In the rows, 128 means zero.
One turn sends every row of this set to another row. A few are shown first. Where does it send the rows asked after them?
Z243: [138  99 119  64 135 131 118  91 164 124 142 143 142 144 119 135 109 125
 117 148]
Z445: [118  96 133  99 117 116 160 120 144 135 151 165 132 151 152 135 104 126
 113  90]
Z635: [114 172 139  95 119 150  84 104 166 119 157  99 118 149 127 108 115 100
 130 102]
Z245: [123 165 141 122 152 144 126 106 136 132 135 127 163 137 158  74 106 141
 118 110]
Z108: [ 80 136 100 118 151 152 143  78 139 114 156 160 125 161 118 127 128 103
 153 105]
Z272: [112 169 146  96 125 142  89  93 159 136 161 107 128 151 126 113  97  93
 135 104]
Z477: [ 98 149 144 100 117 124 163 124 120 127 159 121 127 169 153 109 149 158
 136 118]
Z996: [144 134 123 121 146 143  95 127 152  95 167 147 144 133 171  96 128 150
 110 123]
Z707: [119 137 111  85 135 130 125 110 147 147 115 133  90 178 131 119  95 102
 118 125]
Z847: [126 116 147 110 102 150 153 116 148 131 138 137 137 150  94 116 147 111
 118 122]
Z668: [ 99  90 110 121 159 113 128 102 157 158 142 126 134 132 142 161 115 150
 103  96]
Z355: [106 167 133 113 146 140 130 107 171 155 154 111  90 158 121 142 137 104
 130 112]
Z829: [ 93 123 110 119 138 118 116  56 133 102 150 136 128 160 118 103 144 132
 131 132]
Z398: [ 88 108 117 100 151 156 142 142 127 131 166 133 127 134 114 116 163 133
 118  86]
Z330: [114 154 135 119 122 141 114 127 118 102 166  89 150 162 143 112 148  93
 140 113]
Z72: [116 110 128  98 158  87 112 131 158 119 151 112 123 129 162 163 101 127
 127  99]
Z7: [122 140 144 108 146 100 145  94 131 135 154  92 130 149 147 138 151 104
 135 147]
Z709: [ 92 140 103  50 177 140 121 104 132 136 152 108 128 146 124 116 129 129
 122 127]
Z567: [107 105  96  91 146 139 100 133 132 121 159 132  85 165 150 119 134 166
 119 131]
Z984: [132  81 112 127 150 161 141 116 157 120 158 119 105 139 144 157 132 160
 138 131]
Z305: [104 102  85 132 143 144 130  78 135  90 147 149 117 163 123 119 142 108
 133 120]
Z426: [117  98 112 107 140 183 101 127 138 108 159 111 139 131 147 126 100 167
 153 103]
Z717: [ 73 120 111 112 147 130 122  64 145 119 170 161 141 146 122 126 123 146
 146 104]
Z467: [116 156 142 109 122 132 116 129 117 108 159 103 162 147 145 119 135  86
 150 112]
Z372: [115 100  98 112 150 185  94 132 136 111 163 113 134 143 143 134  97 153
 149 103]
Z545: [117  95 105 123 122 143 100 119 150 114 131 118 170 143 142 136  99 137
  98  81]
Z29: [ 98 151 125 122 154 127 126 137 158 145 116  79 101 155 130 137 118 131
 131  93]
Z253: [132 141 149 114 127 115 152 120 154 117 122  82 132 155 144 145 111 140
 155 132]
Z85: [122 132 126 130 156 148  92 139 145 134 154 170 143 126 154 110 102 119
 120  98]
Z852: [126 108 139 129 128 126 111 154 169 114 161 114  97 139 138 158 134 150
 142 107]
Z947: [120  85 121 129 114 140 107 107 148 112 144 115 171 138 142 129 101 148
 100  80]
Z177: [132 169 113 135 148 172 108 131 150 122 123 136 143 161 143  96 118 123
 125 129]

Z445 -> Z707
Z467 -> Z545
Z398 -> Z847
Now these:
Z947 -> Z272
Z852 -> Z253
Z996 -> Z245
Z7 -> Z668
Z305 -> Z829

One turn sends every row of this set to another row. A few are shown first. Where does it send the rows asked after them?
Z422: [136 143  98 107 190 112 145 115 119 103 116 123 127 156 125 147 126 120
 118 110 121 108 112  89 113 138 185 136 149 127 166 117  95 124 160 108
 129 109 109 155 121  91 113 136 131 128 173]
Z748: [117 108 126 145 134 161 122 121 144 142 137 141  85  83 160 136 122  96
 105 149 153 140 116 124 139 180 170 130 130 111  73 148  72 129 170 127
 109 101 133 125 165 123 117 112 144 117 135]
Z998: [131 102  98 121 177 132 147 156 161  83 126 130 133 147 141 144  83  85
 137  78 154 134 116 134 118 132 122 111 173 117 101 129  93 122 169 107
 116 118 132 154 151 125 111 163 104 132 126]
Z141: [117  93 118 122 126  72 128 111 150 102 125 120 119 135  89 127 147 148
 107 119 146 150 134 114 168 138 144 122 150  98 131 164 113 106 156 124
 127 122 130 184 160 120 123 127 104  91 175]
Z160: [163 107 139 103 168 113 140 119 106 133 125 119 136  91 135 180 121 130
 142 105 110 155 112 127 105 134 189 149 137 110 141 140 134 124 135 133
 135 130 141 132 125 142 113 171 155  87 176]
Z961: [132  63 101 127 130 138 138 154 126 155 152 174 122 133 141 175 142  96
  82 138 146 120 129  91 134 135 163 128 120 113 114 132 101 124 147 133
 105 110 150 127 145  93 136 100 142 119 148]
Z786: [103 129 141 150 149 153 118 132 126 119 124 100  82  77 163 123  96  95
 131 138 139 170 102 115 113 162 144 111 134 110  99 130 113 110 153 114
 117 139 141 135 177 143 103 135 140 117 125]
Z891: [128 142 113 115 202 117 140 124 104 120 118 107 123 139 137 151 115 104
 125 107 117 127 121  94 109 115 157 119 148 119 181 115 128 112 147 113
 150 124 125 143 134  84 112 142 139 125 160]
Z16: [149 101 122 127 144 161 114 130 116 158 136  95 130 104 157 158 103  98
 118 110 111 139  99 117 106 141 146 147  94 121  98 124 125  92 178 111
  97  77 147 143 165 131 107 108 129 139 123]
Z675: [144 101 121 112 190 133 167 147 158 120 115 142 122 116 141 167  91  94
 140  56 134 146  99 139 107 118 175 129 186  96 112 138 111 121 143 110
 110 122 124 133 128 113 122 155 120 135 167]
Z421: [122 104 130 123 119  98 102 132 119 109 115 159 121 147 149 153 116 144
 108 137 142 129 127 149 125 143 125 118 152  71  86 111 112 130 159 114
 132 147 128 181 168  92  89  81 133 107 148]
Z418: [111 120 109  94 125 120 110 103 126 132 144  98 109 105 107 165 134 142
 110  93 126 104 117 131 157 149 173 141 148  85 109 144 113 104 142 121
 154 130 112 195 115 132  93 123 112 105 133]
Z724: [130 113 126 113 118  89  96 128 106  99 134 138 140 147 148 146 111 150
 101 147 134 137 132 153 126 151 109 128 127  75 104 119 125 123 147 118
 148 130 150 168 163 113  98 118 141 101 146]
Z226: [136  66 150 151 134  98 117 119 123 104 119 127 148 138 103 119 121 143
 126 135 131 156 125  86 149 127 132 118 111 104 136 140 115 122 167 103
 121 117 141 148 177 111 148 119 138  95 162]
Z818: [116  99 109 141 116 160 124 133 139 147 130 155  95 103 159 151 133 101
 108 145 158 139 133 110 141 173 178 138 125 122  74 126  79 118 161 121
 103 106 124 118 161 117 131  95 131 117 132]
Z803: [119 113 122 113 122  71 127 108 151 102 143 112 123 132  88 159 145 151
 115 116 144 125 126 114 177 140 153 132 150  93 122 154 111 101 158 124
 131 138 127 194 143 129 120 121 105 107 170]
Z116: [151 110 104  94 140 143 131 137 134 146 132 108 117  92 162 163 114  96
 108 100 118 137  88 128 117 143 163 143 121 126  94 118 130  85 175 124
  68  93 155 150 174 132  97 108 111 143 135]
Z224: [156  88 132 115 205 124 148 144 156 132 115 143 126 105 135 176 114  97
 146  68 143 161 103 126 117 124 194 140 172 103 120 140 122 126 142 120
 119 125 126 134 121 118 107 154 132 127 162]

Z141 -> Z748
Z16 -> Z891
Now these:
Z160 -> Z226
Z961 -> Z998
Z803 -> Z818
Z116 -> Z422

One turn sends every row of this set to another row. A few are shown first. Where does it send the rows asked after them?
Z744: [140  96 125  92  75 131 144 102 155 123 123 183  93 135 110 126 120 119
 112 166 135 103 134 122 152 142 162  50 158 138 105 143 149 151  81 181
 120 170  91 125 141 103 140 135 142  95 138 156 117 141 127 124 136]
Z270: [125  97 137 162  80  90 143 115 135 148 121 148 128 147 103 170 130 147
 111 121 140 136 162 105 116 167 128 123 140 133 127  83 117 175  94 128
 130 155 127 122 137  89 108 129 189  89 188 117 119 112 140 167  98]
Z575: [137  93 148 155  74  87 133 121 142 139 136 140 117 151  95 191 152 164
 124 130 144 126 152 103 121 168 129 105 135 127 140  86 123 161  90 128
 145 151 133 132 148 116  95 124 179  97 194 114 119 136 137 165 110]
Z964: [157 127 106  67 104 132 101 108 177 101 149 127 127 129 131 132 132 134
 120 155 159 115 126  81 144 159 107  94 144 138 153 149 163 132  77 137
 124 167 107 149 141 155 123 130 123 146 142 153 123 135 138 114 106]
Z602: [136 124 101  86 118 111 130  94 142 113 143 126 164 143 105 131 176 144
  98 122 146 135 155 101 146 154 131 145 146 164 129 136 144 200  64 173
 103 187  97  73 160 128 109 131 182  90 167 136 140 126 131 146 120]
Z555: [146  92 156  86 111 106 116  89 156 137 158 137  81 148 101 138 179 156
 132 112 143 146 147 151 152 129 153  86 124 116 139 153 132 149  58 199
 140 165 153 124 146 141 121 142 126  94 143 149 126 116 123 130 166]
Z19: [159 128 137  87  82 140 157  83 138 116 142 114 154 138 113 140 126 126
  63 134  99 104 133  69 171 161 140 104 174 142 113 124 127 131  99 156
 108 155 141 130 153 144 139 142 180 105 153 159 138 106 151 157 150]
Z210: [157 140 157 129 107 131  93 122 123 100 147 113 118 167 128 166 135 151
 126 111 136 126 137 125 146 133  77 127 137 141 151 105 111 116  90 148
 132 162 166 168 132 131 134 115 128 107 155 125 128  98 151 153 136]
Z397: [126 127 116 106  77 126 127 123 171 157 122 144 158 116 137 122 137 127
 129 150 136 129 150  85 154 188 137  97 128 109 130 124 133 180  50 168
 132 158 147 135 131 136 114 128 152 104 162 135 114 150  89 144 147]
Z699: [172  95 159  88 139 109  99  95 132 120 149 165  95 144 126 172 139 132
  80 114 130 174 137 108 165 120  96 110 144 131 126 133 129 154  83 174
 128 189 116 117  91 123 116 117 133  88 140 163 112 103 119 158 120]
Z613: [130  90 155  84 109  99 104  91 154 127 154 130  71 153  94 158 181 168
 138 121 143 148 142 134 149 132 155  76 119 108 149 143 138 148  58 190
 143 163 144 124 155 142 124 134 128 116 143 147 125 118 128 130 160]
Z963: [141 123 130  97  77 123 122  92 174  87 162 126 109 160 113 164 154 131
 144 120 150  95 160 128 125 168 121  95 160 166 139 127 164 163  73 158
 113 166 155  98 178 136 130 167 166  91 154 133 158 111 126 142  97]
Z92: [162 100 156 112 123  86 144  72 113 100 142 144 108 139 110 164 133 138
  66 128 162 127 128 145 160 106 159 110 166 159 109 126 140 130  75 154
 118 171 132 125 127 100 112 127 132  56 137 131  98 107 148 159 117]
Z784: [174 101 167  93 132 102 111  79 122 109 152 159  93 147 123 188 142 140
  83 119 148 169 130 125 153 122  95 102 156 150 111 130 122 134  80 173
 118 193 125 107  99 120 118 121 131  80 140 158  99 108 128 163 118]
Z642: [133 123 122 147 111 125 134  93 141 131 138 180 128 137 112 118 123 128
 125 120 159 141 161 136 113 127 115 109 144 152 108 117  98 195  77 168
  93 171 116 132 125  88 117 130 165  62 151 140 130  90 125 154  84]
Z476: [152  99 168 116 102 145 135 133 133 138 155 122 113 164 145 131 128 132
 134 122 130 175 150 101 129 132 105 134 163 119 108 100 102 142  83 164
 115 134 134 158 156 128 134 145 135 127 148 105 110  90 122 155 122]
Z525: [162 155 156 117  91 122  93 117 128  86 138 113 140 153 121 163 144 158
 100 111 145  91 132 135 145 122  86 130 136 145 157 115 122 126 103 141
 137 172 161 147 139 128 138 108 133  94 149 137 145 111 152 144 135]
Z100: [143 112 117  92  69 130 140  93 157 123 119 167  98 138 113 129 125 125
 102 157 130  95 130 120 154 141 161  36 147 132 113 156 160 154  82 177
 111 180 109 126 134 109 144 138 141  90 142 163 128 148 139 130 139]
Z830: [150 108 157 128 124 135 129 126 138 122 158 124 109 157 138 145 125 147
 136 115 134 171 145 105 135 145  91 141 150 121 121  94 110 129  85 160
 121 131 150 173 154 126 140 135 141 122 148 119 105  80 131 151 124]
Z24: [158 149 101  63 117 131  97 115 171 101 147 137 116 126 130 134 136 132
 127 159 162 121 133  87 144 150 110  96 143 139 148 150 157 144  69 129
 110 175 105 157 134 144 124 121 119 138 131 146 120 124 131 119 108]
Z493: [119 127 109 116  73 124 132 116 180 159 126 139 152 114 129 105 147 129
 123 152 134 120 146  92 154 186 149  94 134 120 131 115 147 170  48 157
 132 150 149 140 145 141 109 135 154  98 164 133 121 148  89 131 138]
Z643: [142 105 130 127 114  85 164  84 106 102 138 135 116 138 102 154 132 145
  61 126 166 119 119 131 148 125 183 108 159 153 118 127 139 121  79 148
 122 151 132 139 141 101 119 123 141  62 136 129  98 112 161 155 122]
Z644: [147 108 128 139 106  94 124  50 182 138 146 140  98 109  77 160 138 127
 100 124 146 125 134  99 149 173 150  62 116 118 148 148 134 142  77 137
 129 157 163 154 130 147  96 133 161 101 145 153 123  84 133 141 121]
Z486: [158 123 124 125 109 149 143  98 142 134 136 113 116 149  89 109 135 157
 116 136 113 124 148  87 124 136 140  96 130 111 130 139 100 148 110 165
 100 153  92 170 154 130 122 115 169 148 157 154 142  96 173 143 133]
Z130: [136 128 141 159 102 124 145  93 132 136 124 165 139 135 118 130 121 123
 113 124 145 139 162 135 121 132 116 119 140 152 102 108 101 196  88 153
 113 176 122 130 120  78 107 139 185  63 157 129 126  87 128 159  93]
Z583: [154 116 119 129 109 137 157 103 141 140 133 106 124 139  95  95 148 157
 119 140 134 116 142  83 138 135 159  96 125 115 124 135  98 154 105 157
 112 142  99 172 160 125 120 110 179 143 151 144 133  94 173 136 135]
Z451: [138 134  96  87 101 120 127  96 129 114 143 129 167 147 100 129 185 151
  98 127 140 119 154 114 148 137 133 127 152 170 129 143 140 196  69 177
 120 199 105  73 153 125 117 122 169  79 165 146 144 135 130 147 132]

Z643 -> Z575
Z555 -> Z602
Now these:
Z744 -> Z397
Z100 -> Z493
Z784 -> Z130
Z451 -> Z583
Z210 -> Z92
Z19 -> Z644
Z699 -> Z642

One turn sends every row of this set to another row. A few are shown first. Where does it send the rows asked after them?
Z146: [137 128 178  95 152 155 148  96 102 147 143 138 127 139 124 109 127 113
 134 107 131 180 109 101 141 158 134 121 115 121 137 154 154 103 150 123
  76]
Z508: [103 167 145 100 172 193 106 144 117 138 139 154 110 109 140  94 126  92
 119 148 103 146  92  68 153 141 133 156 121 107 128 108 141 116  65 126
 111]
Z413: [127 154 105  87 175 144 122 139 120 145 129 161  78 146 129 132  99 111
 135 120 141 143  94  82 172 151 134  88 150 109 154 142 122  93  97 120
 128]
Z563: [156 147 124  98 139 114 154 151  64 155 121 124 104 128 149 101 108 131
 160 148 113 167 105  85 146 164 132 105 132 131 118 134 107 146 105 127
 103]
Z21: [111 174 145 102 119  95 135 156  86 144  92 178 131 126 114 101  96 126
 125 183 147 163 115 106 155 143 153 131 115 120 121 111 161 132  87 118
 141]
Z97: [120 179 131 105 130 141 158 121  86 139 118 156 115  80 147  94 132  89
 117 139 153 108  99 147 149 129 135 129 144  73 107 150 139 127 108  99
 118]
Z275: [118 164 145 116 186 194 124 134 112 140 139 151 135 112 128  86 132  94
 121 161 115 149  95  90 158 152 138 159 140 115 139 103 148 107  67 112
 124]
Z428: [142 173 128 113 163 116 153 117 121 143 112 138 116 113 114  83 105 110
 150 130 127 123  90 128 107 145 120 120 168 162  99 161 147 121 131 141
 107]
Z659: [138 166 157 114 136 117 122 112 112  98 149 148  81  88 130  70 111 101
 129 146 126 113 125 112 143 134 151 129 102 144 141 107 174 128 126 123
  99]
Z898: [127 153 154  96 108 119 143 120 114 110 166 129  81  98 130  65 116 109
 142 147 120 119 118 110 133 127 171 122 101 138 147 116 154 121 121 130
  98]
Z904: [125 158 105  94 175 144 118 135 107 150 121 166  77 132 125 143 109 116
 123 124 140 127 104  84 182 161 137  93 153 102 162 145 145  87 100 139
 118]
Z469: [ 98 172 146  93 122 122 112 142  71 167 141 158 159 135 157  81 109 102
 124 149 125 157  83  82 137 179 156 125 133 122 111 162 154 127 104 162
 113]
Z362: [140 151 146 102 117 131 130 112 105  96 162 154  87  87 121  56 115 114
 131 136 112 117 112 117 133 123 153 130 102 130 141 114 168 126 126 127
 105]
Z333: [123 117 140  72 155 132 119 107 111 185 110 161 122 110 123 119 134 125
  88 167 136 155 120 136  98 146 144 152 129 141 107 141 154 104  84 136
 120]
Z885: [144 146 154 112 122 123 133 106 110  94 159 145  85  98 134  67 114 111
 128 123 116 122 111 121 128 118 156 125 112 134 144 117 151 121 126 145
  90]
Z819: [136 130 127  81 142 136 125 107 101 184 108 156 126 103 129 109 141 133
 110 186 138 171 124 137  97 158 136 150 146 136 109 124 146 104  90 133
 124]
Z752: [132 122 134  81 151 126 120 109 103 187 112 160 117 104 129 107 140 129
  96 174 133 176 116 145 102 152 132 146 127 121 108 136 147  99  79 130
 126]
Z37: [ 99 139 149  86 160 165 116 134 124 130 125 170 122  97 146 108 141 127
  83 179 122 142 104  86 153 148 207 103 143 127 109 135 166 103 113 133
 112]
Z64: [119 150 143 116 129 112 136 162  86 138 123 131 132 126 142 102 164  89
 129 126 140 165 117  97 165 135 183 125 104 132 108 122 119 121 131  97
 126]
Z350: [121 130 144  77 113 145  93 169  80 135 134 150 100 145 150 119 137 135
 140 152 125 131  78 107 159 137 163 140  95 124 137 147 157 136 121 144
 126]
Z681: [114 169 109 129 131 153  96 133 110 157 130 152 113 100 126 105 134 112
 127 120 129 184 150 111 134 161 101 119 120 133 105 164 145 112 137 141
 106]
Z966: [142 140 131  79 159 174 125 141 138 136 106 150 118 147 135 125 146 108
 136 139 111 150 106 102 112 113 137 132 102 131 130 134 145  71 126 164
  94]
Z321: [129 168 153  90 109 124 141 138 101 139 117 184 118 104 111  63 161  72
 107 122 137 148  81  97 144 143 163 104 111 131 146 119 150  85 143 121
 119]
Z450: [121 184 126 102 166 134 133 149 109 133  92 156 151  97 132  99 115 102
 104 178 116 135 110 118 127 108 154 120 137 112  84 103 130  88  99 134
 134]
Z457: [121 121 140  75 141 120 128 123  92 186 129 161 127 106 114 117 146 133
 113 165 142 159 113 142  92 162 150 137 127 133 113 136 150  97  70 137
 125]
Z387: [150 152 107 115 134 126 144 134  99 123 110 123 134 124 157 122 121  76
 123  99 125 149  96 106 132 157 101 124 158 127 140 160 123 116 109 140
 110]
Z159: [133 138 133 114 126 135 139 186 109 177 125 120 108 132 149  98 135 136
 105 134 122 152  72 108 139 168 178 116 141 104 115 146 170 102  78 115
 116]
Z587: [126 194 125  64 101 126 130 168 121 148 132 178 117 140 110  78 132 112
 131 148 118 141  86 110 147 145 129  84 134 137 140 153 173 143 106 107
 108]
Z32: [138 153 152 108 128 126 140 121 108  96 163 156  97  88 139  70 100 111
 129 138 128 118 115 113 138 122 161 137  96 131 142 123 180 129 129 130
 104]
Z187: [129 129 139  71 163 128 124 101  85 188 108 151 112  99 139 111 145 113
 117 173 130 165 123 131  87 156 138 146 134 125 115 129 146 103  90 136
 121]
Z416: [125 162 131 103 133 125 152 137 120  98 107 163 108 116 129 123 112  76
  90 147 135 129  93  93 147 128 174 146 163 130 110 139 168  77  74 132
 123]
Z373: [117 152  90  85 176 134 138 127 130 151 112 161  91 132 119 116  97 115
 129 123 143 132 102  73 178 143 134  86 161 110 146 125 139  92  98 134
 120]
Z573: [106 162 145 107 142 194 113 112 102 129 113 154 112 137 122 102 119 109
 136 131 112 138  86 105 155 119 155 154 107 166 114 162 180 112 127 138
 109]
Z792: [122 162 164  78 139 107 135 111 103 148 121 152 134  94 129  83 113 122
 102 156  89 174  98 106 142 184 135 124 128 130 106 180 140  69  94 136
  89]
Z283: [122 152  91  85 168 145 133 144 124 158 123 158  74 132 128 119  92 113
 121 120 136 141 100  79 182 153 132  90 153 108 158 138 139  99 100 123
 119]
Z903: [120 163 102  89 167 125 148 141 132 163 132 163  86 144 126 126 108 126
 128 133 147 141  98  84 193 160 133  85 141 123 155 134 137  98  89 134
 112]
Z705: [120 131 143  80 167 152 133 172 143 163 103 117 117  89 114 108 139 112
 136 130 101 139  80 122 183 163 157 110 151 123 148 139 150 108 120 124
 103]
Z544: [122 174 133  91 154  79 122 127 122 128 125 155 150  95 112  90 131 104
 122 143 144 137  90 104 127 151 132 114 183 106 158 126 120 121 120 107
 110]
Z492: [130 157 158  85 129 112 166 150 100 134 142 128 117 125 108  78 152 142
 142 159  91 185 120  94 145 120 129 132 102 113 120 153 145  91  96 117
 122]
Z120: [110 167 106 116 136 157  90 133 111 136 152 151 137  96 129 106 123 102
 130 132 113 180 156 114 130 163 123 129 122 133 127 172 162 102 138 139
 119]
Z288: [108 171 158  88 144 156 138 160  99 128 101 143 155 133 112 109 131 139
 152 168 115 134 114 123 188 151 138 116 133 118 145 144 123 137  98 129
  91]
Z600: [130 183 119 104 146 152 151 115  90 142 129 151 117 105 169  89 130  83
 116 142 152 118 103 150 147 140 145 109 140  89 118 157 128 111 129  85
 118]

Z32 -> Z819
Z450 -> Z387
Z705 -> Z321
Now these:
Z159 -> Z587
Z21 -> Z563
Z428 -> Z966
Z373 -> Z885
Z659 -> Z187
Z275 -> Z600
Z898 -> Z457
Z288 -> Z64
Z283 -> Z362
Z97 -> Z681
Z37 -> Z544

